(in the rows, 100 means zero)
Each path below is one point turned by a fixed rotation once a step. After each direction that follows a path, write how fast that rotation turns it, in degrees each step (0 if it stays still).
Each turn is a multiple of 5 degrees from 10 to 175, or 0.
Each row of a path follows its step; steps can be skipped.
Rotation 1:
step 0:  76 122 106 109  96  74 105  98 106 106 121 103 118  97  90 117  92  93  83  84 107 111 114  95 111 113  98  95 125
step 1: 103 113 106 104  81  92  79  87  78  85  82  95  98 118  96 101  88 115 105  83 127  79 116 100 102  99  94  98 117
step 2:  91 118 104 124  71 102 117 108  87  78  90  99  94  83  91 107  89 108 108 114  93  92  84 109 106 110 118 119 103
step 3: 112  92  90 112  96 107 118  83 140 105  85 102  93  93  75  90 100 101 105  91 116  80 105 101 107 106 118 112 102
step 4:  80  92  95  99  98 109 117  91  96  99 130  87 105  99 105  93  94  78  91  76 104  80  88 108 124  88 120  92 107
step 5:  92 107  97 104  98  96  85  96  77  93  89  98  84  91  84  70 125  84  77  83 115  97 102  84 108  91  96 106  89
step 6:  99 100  99 101  86 110 105 137  86  95  97  92 123  94 102  84  98  98 104  97  87  78 119  92  98  97 105 122  74
step 8:  91  96 100 103 123  87  89  97 110  92 103  84 119 102 104 118  72 104  90  75  97  86 109  80 120  90  86 109 112
step 9:  84 122 105 124  96  80  93  95  84  82  92  69  92 120  88  95  97 104 106  99  99 108 103 110 115 104  84  87  91
step 10: 103 116  91 103  83  87 111 104 101  89 102 105  94  71  87 102  81 111 114 105 110  90 126  91 106 133  90 109  91
step 11: 106 110 102 124  79 104 103  86 118  96 116 108 124 114  89 104 106  96 112  94 112  94 120 115 106 107 130  96 114
Speeds:
100  90 104 101 105  98  99 105 110 108 107  94 104  97 103 105 101  96 100 103 115 104 104 106 100 108 109 105 102 => 95
 98 105  91 102  93 105  92 103  92 116 105 104 107 103  94 101  98 107  97 105 104 100 100  99  97  95  99 107 104 => 65
102  99 101 100  97 107 100 102 100 102  99  91 106 118 109  94  96 100 110 100 100  91 105 106 100  97 104  94  98 => 145
102 108 112 108  98  94 105  99 104 105 101 100  98  98 109 103  98 109 100  96 103  98 100 109  99  94  86 107 101 => 45
 99 104  95  93 112  97  97  99 102 103  92 107  96 100 102  86  94  97 110  99 107  97 101 100  99 105  96 108 107 => 160
100  98  92 100 104 100  97 100 102 100 100  95 106  99 104 101 105  84  97 101  98  95  96 101  95  94  90 109  87 => 35
 99  96  96 102  99  95  91  98 108 108 104  95  90  98  97  99  96 104 106 105  94  95  91 101 117  99  99  98  95 => 65
 98  98  96  92  97 102 107 102  95 100 105  98 104  91 114 102  84 103  96 102  97  93  99  91 103 104  99 103 100 => 170
Rotation 2:
step 0: 115 117 109  93 102  91 119  89 111 111  82  97 106  68  63  69  77  94  96 113  91 103 101  94 102  85 119 116 115
step 1: 108  94 117  97  95 131  98 109  97 132 107  93 106  99  88  91  69  97  79  72 109  82 112 100 112 134 100 108  88
step 2:  99  95  99 103 108 120 127 108  81 106  72  71 111 105  88  98 106  65 120 117 121  75 104 101  89  99  86 110 107
step 3:  77 106 104 125  81 115 129 100  71  97 102 107  85  79  80 107  87 112  88 100 120 107  75  93 115  92 111 122  95
step 5: 124 106  89 107  90 122  95 109  94 103  84 107  76 114 102  85  57  86  95 111 108  80 101  98 128 123  92 115 113
step 6:  93  92 140  94 123 118 127 111  75  99  94 112  91  78 104 112 105  67 110 102  98  79 106 102 116  96  89 107 103
step 7:  94  93 113 122  90  83 122  95  78  99  74  77  79 104  74 102  93  95  73 106 103 129 113  87 123  96  94 105  95
step 8: 109 100 111 102 119 116  96 119  97 114 112 121  78  92  62  65 110  98  97 114 107 115 113  95  91 118 105 125 109
step 9:  98 108 101  84  80 117 103  95  89 100  88  91 118  85 113  78  79  85  99 104 103 101 138 109 130 111  92 128 121
step 10:  97  92 125  87  99  96 115 106  91 115 102  90  86 101  67 107  87  87 103  80  94  65  97  86 104  76  83 132 106
step 11:  82  86 110 106  79 112 120  98  94 121  87  99 107 104  64 113 102  84 113  98 122 133 101  92 114 130  94  95  95
Speeds:
106  94  92  99 105  90 104 105 100 104  93  88  94 112 106 100 100 101  96  96 101 100 103  98  93  96  99 111 101 => 135
104 107  99  97  92 110 112 105  95 106  99  97  92  98 101  89 104  96 103  94  96 103 101  88 104  97  99  95 100 => 0
100 104 107 108 104 101  96 104 103 104 105  97  94 101  95  99 109  93 108 100  90  92 102 108  93  92 109 102 105 => 175
101  96 106  89  96 103 105  99 107  96  94 100  95 105  92 104 103 103  90  97  97 105  95 101  96 106 113  96 109 => 100
106 109  96  94  98  94 102  85 104 103  98 110  97  99 101 101  97  98 104  93  94  90 107 101 100 107 103 107  99 => 80
100 107  95 100 102 104  95 106  98 103  98 102  97 107 102 101 105 103 106 106 114  95 107  99  98 112 100  94 111 => 110
Rotation 3:
step 0:  87  73 121  99  89  94  79 104  99  97 107 107  77 111 125 106 111  89  73 110 116 102  83 107 102  96 122 103  91
step 1:  97  95 112  95  90  94  88 111  96  75 101 119 100 105  81 131  94  75  94 101 126  75  93  89 100 114  89 109 106
step 2: 104  81 121  88  94  85  85 116  92 117 111 109 123  89  93  95 105  87  81  89 111  86  91  99  95 100 135  91 113
step 3: 113  94 119  79  84 119  82 116 103  87 105  97 102 117 119 111  97  92  85 120 112  94  70  92 116 112 109 106  90
step 4:  79  78 131  96  85  96  98 110 110  95 103 120 116  86  93 112 100  87  72  90 106  83 101  86 103 105  79  96  90
step 5: 101  97 111 105  90  95  82 110 105 112  88 122 101 100 114 103 124  71  85 110 124 102  87  89 100 115 128  89 116
step 6:  97  90 114  87  85  98  91 116 103  83 135 107  88 101 116 105  77  92  85 100 124  82  86 102 105 117  98 105 115
step 7: 102  86 118  95  77  75  95 112  93 101  99 101 112  98  77 110 113  93  67 100 126  97  91  79 104  87 106 112  94
step 8:  94  97 113  86 105  98  83 125  99 104  92 111 121  97 104 106  91  89  88 131 114  88  89 102 108 136 116  89 101
step 9: 106  83 136  92  84 112  82 111 106  84 123 116 105  93 118  98  93  88  78  92 123 110 108  98  98  92 104 100  88
step 11:  85  77 112  86 107  98  91 120  71  88  95 115  99  91 109 105  90  79  86  98 125  82  94 100  91 113 115  96 118
Speeds:
 89  93 103 100 105  95 103 102 102 106 111 101 101  94 100  98  90 106  98  97  92  89 101 109  99 107  96  96 102 => 160
 93  94  96 108 107  94 104  95  93  95  93 103 104 103  91 107 104 100  92 103 100  95  99  94 110  96  89  99  97 => 115
 92  96 103 108 102  98 101  96 104  95  98 103  82  96 106  99 106  90 100  97  98 106 101  98  96 105  96 103 111 => 70
105  97  99 108 105  89 102 103 101 113  99  99 103 100 107 101 110  96 102 101  98 102  89 109 102 102 103 109  93 => 140
103 108 109 106  96 107 101  98  99 107 108 102  93  97  90 106 100 101  99 101 102  95  98  97  91  99  90 108  91 => 125
 96 101 101 105  98  99  92  97 103 111  98  98  92 105  92  98 105 107  94 109  94  99  97  95 101  97 113  90 103 => 140
Rotation 4:
step 0: 107  99  97  77 110  89 104  79  95 113 128 120 101 104 126 109 102 113 115  94 111  88 103 117 119  98 103 116 123
step 1:  73  90 110 112  85  86  98  88  78 123 113  94  90  82 107 122  85  87 101  92 110 106 118  89  90  79  91  88 104
step 2:  90  92  91  88 103  84  88  79  97  81  89 105  95  84  93 111 130  92  90  87 109 106  98  96 123 111  66  92  86
step 4:  94 109  76  94 107  97  96  70  89 113 114 113  90 106 124 107  93 100 111  72 118  86 121  95  98 102 121 110  96
step 5:  93  91 104 115  98  93  88 104 101 108  89  95  93  89 115 139  87 100 102  86 110 117 115  98 124  78  73 100 113
step 6:  99  86 110  73 110  89  78  89  77 113  91  94  93  79 100 103 128  89  98 108 116  79  87 110 110 107  84  95  95
step 7:  88  82 110 105 100 111 107  92  99  93 107 113  78 104  98  88 124  99  76  84 121  90 132  99 103  80 118  86  97
step 8: 101  97  67  91 104  97  94  81 114 108 114 104  93 103 102 123  98 112 101  87 113 101 131 115 115 122  97 118 116
step 9:  93  87 114  96  95  78  80 108 100 137  94  99 103  84  95 117  85 104 123  92 114  96 110  94 119  77 100  88  98
step 10:  90  98  95 102 122  89  89  72  90  97  94  83  86  73 113  93 134  95  91  77  99  88  89 100 109  90  96  88 102
step 11:  86  99 108  75 110 109 108 104 112  97  99 115  83 104  96 112 114  94  67 106 104  92 137  98 109  89  93  96 123
Speeds:
103 107 107 109 101  97 102  97  91 108 104 105  97  93  95  96 104  99 103 108  94  98 101 102 109  97 108 110  93 => 120
101  90 107 101  95  99 104 112  99 100 100 100 100  98  97  98  90  99  89  99 101 106 104  91 106  86 104 100 103 => 175
110 101  98  97 103  99  97  98 106 106 100 107  98 108  87 101  96 102  98  87 103 109  99 109  96  99 107 103  95 => 80
110 101 104 103 102 111  97 107  92  98  89 101  92 105 110 107  98  99  97 100 107  95  98 100  98 102  99 109  94 => 45
 98 104 102  94  93  99  97  95  94 104  90  99 106 103  96  94  97  90 108 100 108  96 108  91  92  99 108  95  94 => 135
104  95 113  91  99  97  90 109 104 103 109 104 108  94 106  97 101 106 106 101 106  94  93 103  96 102 103  99  99 => 120
Rotation 5:
step 0: 102  97  88 120  93  74  90 100  93 110  78 119 119 104 109  63  81  87 119 119  87 115  94  92 108 108 102 110  97
step 2:  98  96  88 118 102  99 109 130  96 105  64 120 116 109  98 120 122 125  76 100 110  99 103  87 110  96 106  89 106
step 3:  94 102 110  88 127 108 108  79  89  91 112 113 108  84 104 105  86  96 127  76  86  92  98  94 105 141  91  96 115
step 4:  96  75  75  93  88  73  91  84 127 102 116  99  92 134 100 105 104 108  82  79  97 113  89 104  95  83  98  95  98
step 5:  89 127 116  93  90  88  83  98  99 107  95 117 116  99 114 103 106  83  97 140 104 101 109 112 101 121 116 121 120
step 6:  97  91 116 104  90 125 107 115  94  69 117  75 111 106  80 103  73 101  74  85  95 108  93  88  99 103 118  99  85
step 7:  95  80  93 109  90  98 103  91  69 136  70 110  93  96 111  76 121 116  92 101  90 113  95  89  91 114  98  98  99
step 8: 110  98 108 106  94  81  90  76  88  63 114 126 103  87  95 117  83  97 127  97 108  89 112  90  98  94  86 109  82
step 9:  97  96  76  87 101  93 127 114 126  93  83 101  91 122  79 102 105 114  88 110 115 133 119 104 104 107  96  92 113
step 10:  94 123  97 111 122 101  83  98  91  96  94 104 112  82 128 120 100  73  75  88  93  85 106  93  87 126  96  92 115
step 11:  84  68 103  72  92 114  97  93 102  87 108 102  85 124  89 107  91 109  99  96  85  90  65  80 113  89 107 101 114
Speeds:
 95 104  94  91 112  97 100  98 112  99 102 103  99 106 103 112 103  99 100  93  98  94  99 102 102 103  96  95 111 => 55
 98  98 101  92  98 102 105 103 100  90  95  98  92  98  99  98  90 101 101  89 101 100  96 111 108 102  99 114  98 => 140
 91 102  99 100  99  96 109 101 104 111  91 109 100 105  93  88  94 102  94 102 107  97  94  98 101  95 100  98 105 => 155
103  92 100 102  96 110 111  99  99 100  96 101 103 104 105 100 106  98 103  95  96  87  89  95  92 109 100  99  97 => 90
 96  94 108 103 101  98 104 100 108  99 106 100 102  87 100 104  84 101 105 105  95  94 101  93  94  99  97 104 107 => 145
 94  96  95 109 102 106  88 103 103 100  96 108 101  99  96  97 100 104  97 105  93  92 104 114  98 107  93 101  98 => 145
101 103  97 101  96  97  95  95  98  99 105 106  84 100 111 105  99 110  97 109 106  95  89  99  99  97 101 101  98 => 110
Rotation 6:
step 0:  75  68  94  83 100 127 121  78  99 119 103 101  85  87 104  99  89  87  89  86  82  84 109 130  90  82  84 120 105
step 1:  89  70 102  77  97  96  85 104 100 120  93  95  91  75  59 112  90  98  96  82  82 116 103 133  92 109  82 109 108
step 2:  90  88 116  83 109  90  81  86  82  80  83  94  78  74  58 110  91  84 113 122  97  90  83 110  92 111  83  94  88
step 3:  91 100 106  91 110 106 111  73 108  91  95 127  55 105  79  81  88  88 104 129  78  81  96 102 115 106  78 105  95
step 4:  95 100  78  96  93  93 114  91 123  90  93 108  77 104  72  85  80  98  87 104  74 127 121  91 109 130  78 108 122
step 5: 101 103  72 100  70  80 109  86  86  79  93  77  93  94  77  93 104  98  92 113  97 111  86  80  75 129  75  90 117
step 6: 106 105  88 105  85  82 110  60  93 100  90 103 104 129  94  75 132  86 104 112  83  90  67 103  84 102  79  95 103
step 7: 131  91  93 106  97  91 109  77 114  83  86 105 121 131  97  78 104  72 103  83  84 107  98 125 117 103  88 112 126
step 9:  86 103  76  85  81  74  95  85  86  99  98 105 113 105 109  93 117  76  95  82 111  70 108 108 116 106  83  77  63
step 10:  63  97  81 106  96 110  99  87 118  85  78  91 111 112 111  79 101  83 105  72 107  89 111 131 112  92  86 118  73
step 11: 107  78  82 101  86 114  82 110 102  96  79  90  92  81 100  74  85 123 110  59 105  88 102 125  98 113  88 126  89
Speeds:
104 103 106 100 100  99 100 103  98  97 109  96 110  95 102 106 108  91  92  92  92  92 104 104 100  91  91 103 101 => 40
102 101  99  97 101  94  98  99 104 118 101 112  99 101 100  98 108 107  98  95  89 102  99 100 105 102  97  93  94 => 130
 99  99 105  91 104  97  98  86  98  99 102  99  93 110  99  97 106 101  98  99 107  91 107  92  92  91 102  97  97 => 110
 94 106 106 107 108 104 102  95 106  96  92  95 101 101 103 102 109  97 105 106 100  98  87 103 105  96  94  95  90 => 100
112 101 100 101  98  93  99  99  92  99  94  86  93  89 100 101  98 103 103  95  96 106 100  94 100  96 102  92  92 => 110
Rotation 7:
step 0:  82  70  79 101 103  94 109  91 104  92 109 106  88  82  99 100 113 117  96 116 105 104  97  92 100 142 103  87  82
step 1:  96  83 101 127 107 102 116  76 110 104  80 109 110  84 110 103 117 105  99 111 119 119 114 103  93 110 103  80 127
step 2: 110  93 101 131  97  82  90  94  90 102 118 102 109 112  98 113 118  89 101 114  92 120 121 103 118 130  98  79 100
step 3: 100  90  95 110 108 111 119  84  92 103 116  86 106  97  96 102 134 117  85 103  85 126  99 126 108 117 104 118 103
step 4: 126  76  94 107  98 112 101  86  84  80  89  88 114 109  89  82  89 104  94 112  98 136 124 109 100 100  97 100 110
step 5:  93  80  81 102 113  94  98 100  68  76 110  85 120 109  93 110 101 112 102 122 104  96 107 120  96 113 111  89  76
step 6:  87  99  96  95 110 116 113  94 103  90  95  82 120 104 106 108 110 128 111 132 130 115 107 105  99 104  80 108 110
step 7: 111  86  96 126  75 100 109 110  94 102  93  94 116 103  96 106  83 108 123 123 113 119  91 102 116 114  80  82  85
step 8: 108 109  77 112  89  96 126 103  80 106 102  89 116  86 118 119 117 107 101 122  94  93  89 129 115  96  97  93 109
step 9: 120 109  79  85  82 104 109 110 100 103  99  97 123  94 106 100  93 105  91 126  83 120 122  94 110 115  77 113 116
step 10: 108  80  74  81  87 104 117 116  85 102  97  99 123  86 108 103  94 113 105  93  83 118  93 104  90 122 114  83  81
Speeds:
103  97  99  95 101 100 106  94 107  98  94  90 103 104 102 104 106  95 100 104 102 104 101  88 101  87 103 103 113 => 145
103  85  99 103  90 107 105  96 104  95  94 102  95  98 103  93  99 108 106  88 100 101  95 100 108  96  99  99  97 => 110
100  90  98 101  98 103 104 103 107 100 101 108 109 100  96  95 102  91 101 106  99  83 110 106  99  99 102 103 103 => 95
103 102  95  93  97  92 107 108 102 103  95 105  97  90  97 101 101 107 101 107  94  93  96  94  99  97  88  89 102 => 35
104 107 101  94 109 102 110  95 101 101  92 106  98  97 104 105 108 108 102  99 104  97  96 115  97  99 108 105 101 => 145
 97  96 105 102  98  93  96  91 104 103 103  99  89  93  90  99 110 102 102 100  98 105 113 102  93  97 103  96  97 => 25
Rotation 8:
step 0: 114 115  98 107 104 112  76 126  75 107  98 125  94 117  85  95 120 135  98  93 102  99  87  91  91  99 124 100  98
step 1:  81  97 110  83  86 110 124  87  82  77 107 115 122  95 102  95  94 104 128  83  92  98  78  77 116  85 109 103  89
step 2: 125 101 103  75  98 122  88  99  97  87  99 110  97 124  90 102 118 113  79 113  80 122 111 113 104  69 117 102  92
step 3:  94 112  86 130  95  98  98  89  74  81 112  95 105  82 104  92  94 146 109  88  83  93  99  88 107  81 104 100  95
step 4:  99  90  96  60  93 104  91  90  80  77  92  90 119 102  94 110  87  93  84  83  97 118 115  89 100  90 122 116 124
step 5: 126 125 109 124  88 110  73 110 109  76  90 111 106  90  91 100 113 115 109  92  94  90 119  87  82  81 111  87 100
step 7: 124  88 116  81  93  99 108 102 114  77  91 129 137 116 102 100 114 114 100  96 105 103  95  99  91  72 106  86 109
step 8: 109 128  85 118 100 114  91  83  90 102 106 125  91 122 102  80  97 121 109 100  93 107 103  83 109  83 109 133  85
step 9:  95  84 117  87 102  97 100 107  75  69 108 104 122  93 126  99  89 112  80  96 105  90  88 103 125  77 119 108 108
step 10:  94 121  92 102  94 104  86  84  87  86  94 122 105 111  89  78 124  97  78  97  82 116 120  81  82  84 116  84 110
step 11: 112  87 119 108  92 104  77  99  67  89  99 110  87  82  88  98  79 114 113  66  95  88 101  97 111  92 119 112  83
Speeds:
 91  98 108  97 105 103 101  98  90  98 107 105  95 104 104  88 105  98  94 105  90 102  92 102 104 100 102  95  91 => 45
103  94  99  92  93  97  97  96 104  95 106  96 103 103  93  92 105  92 103 114 108 103 103  98  99  94 105  93 105 => 135
 95 102 107 100  95 103  94 111  96 101  96 105  97  95  94 101 105  89 104  91 103  95 101  95  96 109 110  92 100 => 65
Rotation 9:
step 0: 100 130  83  96  84 111 104 100  98  99 112  99  89 112 127  98 119 105 107  79 100 129 112  99  93  99  95 123 128
step 1: 107 111  72 114  85  83  98  92 103  94 107  93  92  91 109  91  84 113 102 115 102 104 104 106 115  65 133 122 100
step 2:  94  90  98  92  84  88 124 113  74  97 123  68 119 107  92 104  99 100  79 121  95  89 104 113 112 106 115 108 108
step 3: 110  95  95  97 102  94 121 102  87 131 105  84 107  88 110 104 124 119  98  89 125  74 103  86 100 104 110  77  78
step 4: 128  66 106  96 101 118 109  88  85 129  82 107 102  97  81 103  93  95  99  97  99 102 119  96  75  86  95 109  84
step 5: 108 110 129 118  92 114 100 102  79 107  77  83  81  89 103 105 102  83 125 107 105 125 106 113 102 110  78  94 101
step 7:  91 110 104  92 115  98  97  89  94  95 115  96  89 125  83 100  97  85  88  75 103 104  71 130  78 109 115 105 119
step 8: 110 102 104 121 114  83  90  94 114  84 107 100  80 108  87 116 129 119  94  87 102 103 102  93 107  88 127  77 118
step 9: 106  71  99  84 109 102  90 102  97  96 112 102 103  90  84 104  87 107  73  83  88 116 113  83 138  87  97 103 119
step 10:  86 109 106  85 102  97  77 127  72  93 119 104 107  82  97  95  99 112 107  93 134  99 121 102 107  91  79  94  99
step 11:  89 110  76  89 104  88  85 120 104 103  78  98 113  90 103 116  94  99 101  92  83  88 140 103  76  95 102 103  81
Speeds:
 98  90 108 104  97  96  99 101 101  96  92 100  97  99  97  89 101  93 107  91  98 105  89  93  93 108 106  99 100 => 40
104 101 107  99  98 104 105 105 104 106 103 109  98  94  95 100  94 108 115  99  98 107 105 100 108 101 102 109 106 => 80
 97  97 101 102  98  96  97  98  95  96  98  95  95  91 102  91  92  93  98 114 101 104  99  99 114  94  94  98 107 => 90
100  92  93  95 103  95 104 103  99  92 106  93  86 111  96 104 102 102 106 100 103  96  96  95 108  99 100 107  94 => 55
 99  89 108  91  98 100 102  97 107  99  98  94 112  95  94 105 107 102 101  97 110 101 101  98 103  90  95  96  99 => 60
100 100 114  99 101  97 107  94  91 111  93  98  99 108 106 100  99 106 104 104  92  94  94 102 100  92  97 101  94 => 35
 98 100 103 103 100 104 102  99 102  95  97  89 105 100 103 108 105 103 100 101  86 103 105  96 112 114 102  95  98 => 115
Rotation 10:
step 0:  84  89 103  86 115 124  92 110  82 109  76 116 109 121 116  85  86  79  95 101  98  91 107  89 110  91 106 111 103
step 1: 116 106 108 101 107 104  74 113  95 102 112 104  72 109  94  85  96  89  64 113 104  95  84  93  83  97  88 112  95
step 2: 109  78  84 105 110  99 118  97 125  85 104  98 106 111  84  83  82  92  95 103  86  90  77 110  82 121  91 104 107
step 4: 107  97  95 118 103 127  91  95  84  91  77 108  82  99 101 103 118  78  86  81 109 115  92  85  90 112 115 110  91
step 5: 113 103 103 101 116  89  99  98 126 105 109  87  60  84  83  99 115  85 110  83  96  93  91  94  91 116  86 104 107
step 6:  95  98 109 111  90  87 126 100 100 103  87 105 119  86  89 113 102  89 103  80  67  78 101 104  92 111 104  94 123
step 7: 103 117  91 114  64  97  97  75  76 103 102  85  92  79  98 107 111  93  94 101  87 111 112  98  99  92 123 105  95
step 8:  92 102  99  87 104  95 113  76  86  96 102  92  88  97  94 103 110  99 125  72 127 131  98 101  93 115  93 111 104
step 9:  89  97 123  93 117  88 110 109  91 123 131  99  97  86  99 115 112 108 119  95  99  80 122  97 104 101  97 103 120
step 10:  93 111 110 117  84 109 116  91  82 101  96 103 124  80 106  92 108 120  76 110 107  99 115 105  91  89  90  93 126
step 11: 107 114  94  96  91  91 102  67  96  86 112  88  93 104  99  87  91 107 104 116 111 117 115 112 129  88  80 115  98
Speeds:
 92 102 104 105  95 106  95  99 107 101 104  94 109  99 101  93  99  99  97  99  94 109  95  93 112 102 107  97 111 => 100
107 100 101  99  93 105  97 100  84 101  90 104 100  90 110  91  98 101  99 104  97  96 102  93 101  99 103  92  99 => 110
103 106 101  98  98  96  88  99 104 108 112  92  88  95  99 100 100 102 102 107  94  93 104 100 106  95 103 101  93 => 175
 91  98  93  94 100 108 102 103  97  97 106  98  97 101 111 103 106 109 103  97  95 104 102  97 100 113 103 104  89 => 80
102 107  95 100  92  90 106 109 101  95  98 100  98  98 102  96  93 103  88  98  88 101 102 104 103 103  90 108 103 => 80
